Look-ups in named tables: a row name and a column name give one cell, copied from the table.

ren =
     pugivus     lam     nud    kema   sarep  voribop     fop
raf   -2.814  -3.906  -3.918   5.429  -4.044   -3.985  -3.172
bip   -5.964   5.943   5.979   0.318   4.637   -6.202  -0.994
sek   -3.308  -0.707   0.057  -0.996  -1.275   -5.989  -4.401
meb    1.808   1.216   0.416   3.651   2.516    3.535   3.196
nop   -3.111  -2.386  -1.806   1.418  -2.742   -5.567  -4.421
paf   -0.896  -5.482  -4.848   2.058  -5.521   -3.322  -4.398

bip, voribop => -6.202
raf, fop => -3.172
meb, sarep => 2.516
bip, nud => 5.979
bip, sarep => 4.637
meb, nud => 0.416
raf, sarep => -4.044

Table bis
         nura  tuv  zufulov  kadafev  tapivo  durono  siti  letor
koba      138  100       95      102      73     100   136    126
telapuz   201  170      167      143     172     189   159    136
gorakam    27   47       37       44      63      54    54     53
gul       144  163      143      119     108      66   115    121
gufa       82   92       86       96     105     123   156    137
lifubup    49   67       82       83     100      97   109    130
nuvo      124  143      122      148     133     107   125    130
zukuz      68   79       97       54      56      19    49     52

What is the letor of nuvo in bis?
130
What is the kadafev of gufa in bis?
96
What is the zufulov of gorakam in bis?
37
What is the durono of nuvo in bis?
107
What is the tapivo of zukuz in bis?
56
What is the siti of lifubup in bis?
109
What is the tapivo of gufa in bis?
105
What is the tuv of lifubup in bis?
67
What is the nura of zukuz in bis?
68
What is the tapivo of gorakam in bis?
63
What is the kadafev of lifubup in bis?
83
What is the tuv of nuvo in bis?
143
What is the tapivo of gul in bis?
108
What is the zufulov of koba in bis?
95
What is the siti of gul in bis?
115
What is the durono of gorakam in bis?
54
What is the nura of lifubup in bis?
49
Which row has the largest durono? telapuz

Table bik
         rofir  butaru  lomava  devoba  sopavu  zili  faribe
tok        167      94      21      20      24    23      51
lusava      24      17      27     153     109    19      32
mek         71      21     170      33      32    44      17
gik        103      27      33      39      94    56      54
sagu       206      41      48      11      24    24      20
kipu        28     180      18      20      28    31      89
zok         44      21      36      28     210    28      24
labelen     59      64      24      58      47    71      77

What is the rofir of sagu in bik?
206
What is the faribe of sagu in bik?
20
What is the lomava of sagu in bik?
48
What is the faribe of kipu in bik?
89
What is the butaru of sagu in bik?
41
What is the lomava of mek in bik?
170
What is the sopavu of tok in bik?
24
What is the butaru of mek in bik?
21
What is the butaru of zok in bik?
21
What is the faribe of mek in bik?
17
What is the faribe of gik in bik?
54
What is the zili of tok in bik?
23
What is the sopavu of zok in bik?
210
What is the zili of sagu in bik?
24
What is the butaru of kipu in bik?
180
What is the sopavu of mek in bik?
32
What is the devoba of tok in bik?
20
What is the sopavu of lusava in bik?
109
What is the zili of gik in bik?
56
What is the butaru of gik in bik?
27
Row with the largest butaru: kipu

Table sugomun
,mubi,zam,zusemib,dasep,neror,filuzam,nileti,mumet,pozu
bifefe,0.4,2.4,1.9,0.1,0.5,1.8,-1.4,4.7,3.2
kizi,5.8,4.6,0.7,4.4,3.0,0.7,2.5,-5.3,0.0
bet,-0.4,3.0,-0.1,0.6,1.1,2.4,-1.6,-0.1,2.0
fusos,4.3,-0.2,3.3,0.6,1.6,0.8,3.1,3.8,0.4
gepuvem,4.4,4.9,3.1,1.0,0.7,2.9,-1.2,4.3,0.4
sisi,-0.1,4.0,2.0,-0.1,0.6,-0.5,3.1,-2.0,-0.4
las,1.2,2.9,3.4,-1.0,-1.6,2.0,4.3,1.0,-1.5
nunasom,3.9,2.2,2.4,2.5,0.6,1.5,1.4,2.6,0.0
med,0.0,1.4,4.4,0.1,-0.6,-0.4,2.0,-1.2,-1.8
gef,2.4,3.4,0.0,1.6,-1.2,1.0,5.3,2.7,1.0
kizilup,-0.6,2.2,2.7,0.4,2.4,1.0,2.0,4.3,2.4
vuzodes,1.7,1.4,2.6,1.4,-0.1,2.3,1.8,0.0,4.7

nunasom, pozu => 0.0
fusos, neror => 1.6
kizi, dasep => 4.4
fusos, pozu => 0.4
vuzodes, dasep => 1.4
gepuvem, mumet => 4.3
las, filuzam => 2.0
kizilup, mubi => -0.6
med, mumet => -1.2
nunasom, nileti => 1.4
fusos, mumet => 3.8
sisi, pozu => -0.4
kizi, zam => 4.6
bet, mumet => -0.1
gepuvem, pozu => 0.4
vuzodes, zusemib => 2.6

lela:
,zem,nare
mulobek,4.87,8.80
pege,3.82,2.03
gezar,2.11,7.53
tilu,7.52,8.18
bog,7.18,1.72
guvipu,3.77,8.87
zek,4.92,9.47
kalu,5.17,1.95
mamis,7.83,8.60
kifu,4.94,4.37
fot,3.81,8.17
tez,5.34,3.48

What is the zem of gezar in lela?
2.11
What is the zem of mamis in lela?
7.83
What is the zem of mulobek in lela?
4.87
What is the zem of kalu in lela?
5.17
What is the zem of tez in lela?
5.34
What is the nare of bog in lela?
1.72
What is the nare of fot in lela?
8.17
What is the zem of kifu in lela?
4.94
What is the nare of mulobek in lela?
8.80
What is the nare of pege in lela?
2.03
What is the nare of mamis in lela?
8.60
What is the zem of zek in lela?
4.92
What is the zem of pege in lela?
3.82
What is the nare of kifu in lela?
4.37
What is the zem of fot in lela?
3.81
What is the nare of tilu in lela?
8.18
What is the zem of tilu in lela?
7.52
What is the nare of tez in lela?
3.48
What is the nare of guvipu in lela?
8.87

lal =
,nos,foz,pef,zovifus,guduk,gufos,fid,baler,deboru,morik
fefam,126,155,55,171,213,78,197,143,83,158
senus,86,155,183,111,129,184,144,204,166,111
lobogo,159,155,123,169,165,125,168,125,89,140
kaman,122,134,122,134,132,127,122,134,167,136
lalo,119,119,120,105,142,125,138,151,163,134

lalo, morik => 134
kaman, nos => 122
lalo, deboru => 163
kaman, deboru => 167
senus, gufos => 184
lobogo, gufos => 125
kaman, guduk => 132
lalo, gufos => 125
lobogo, baler => 125
fefam, guduk => 213
fefam, pef => 55
lobogo, pef => 123
lalo, guduk => 142
senus, zovifus => 111

kosenir.csv
,bam,zon
feko,-35,15
bive,-85,-89
rakidu,-79,-63
lukez,69,-22
pusobiz,-29,-5
mopulo,-91,-3
zivakik,87,-46

zon of lukez is -22
bam of feko is -35
bam of pusobiz is -29
bam of mopulo is -91
bam of zivakik is 87
zon of pusobiz is -5
bam of rakidu is -79
zon of zivakik is -46
zon of mopulo is -3
zon of bive is -89
bam of bive is -85
Which row has the largest zon? feko

vulun =
|  | gavinov | litif | nov | ligasor | rigi | kom | gofeg | sirusan |
|---|---|---|---|---|---|---|---|---|
| nupipuz | -6731 | -866 | 3213 | 1730 | -7472 | 3471 | -1643 | 1852 |
| kub | 4268 | 2142 | -735 | 1183 | 4055 | 4434 | 2400 | 2507 |
| pami | 2350 | 2218 | -3121 | 1983 | 2681 | 5137 | 2277 | 1194 |
| zofo | -1185 | 1 | -4062 | 3005 | 1998 | 34 | 2894 | 664 |
| kosu | 4734 | 2657 | -101 | 1096 | 5201 | -340 | 2974 | 2020 |
| mabukul | -142 | 1664 | 5612 | 2106 | 477 | -845 | 1626 | 2246 |

kom of zofo = 34
sirusan of zofo = 664
kom of kub = 4434
nov of pami = -3121
rigi of nupipuz = -7472
gavinov of zofo = -1185
nov of nupipuz = 3213
gofeg of nupipuz = -1643
ligasor of kosu = 1096
nov of kub = -735
rigi of pami = 2681
gofeg of kub = 2400
nov of zofo = -4062
gofeg of kosu = 2974
rigi of mabukul = 477
gavinov of kub = 4268
ligasor of mabukul = 2106
litif of pami = 2218
sirusan of nupipuz = 1852
kom of kosu = -340

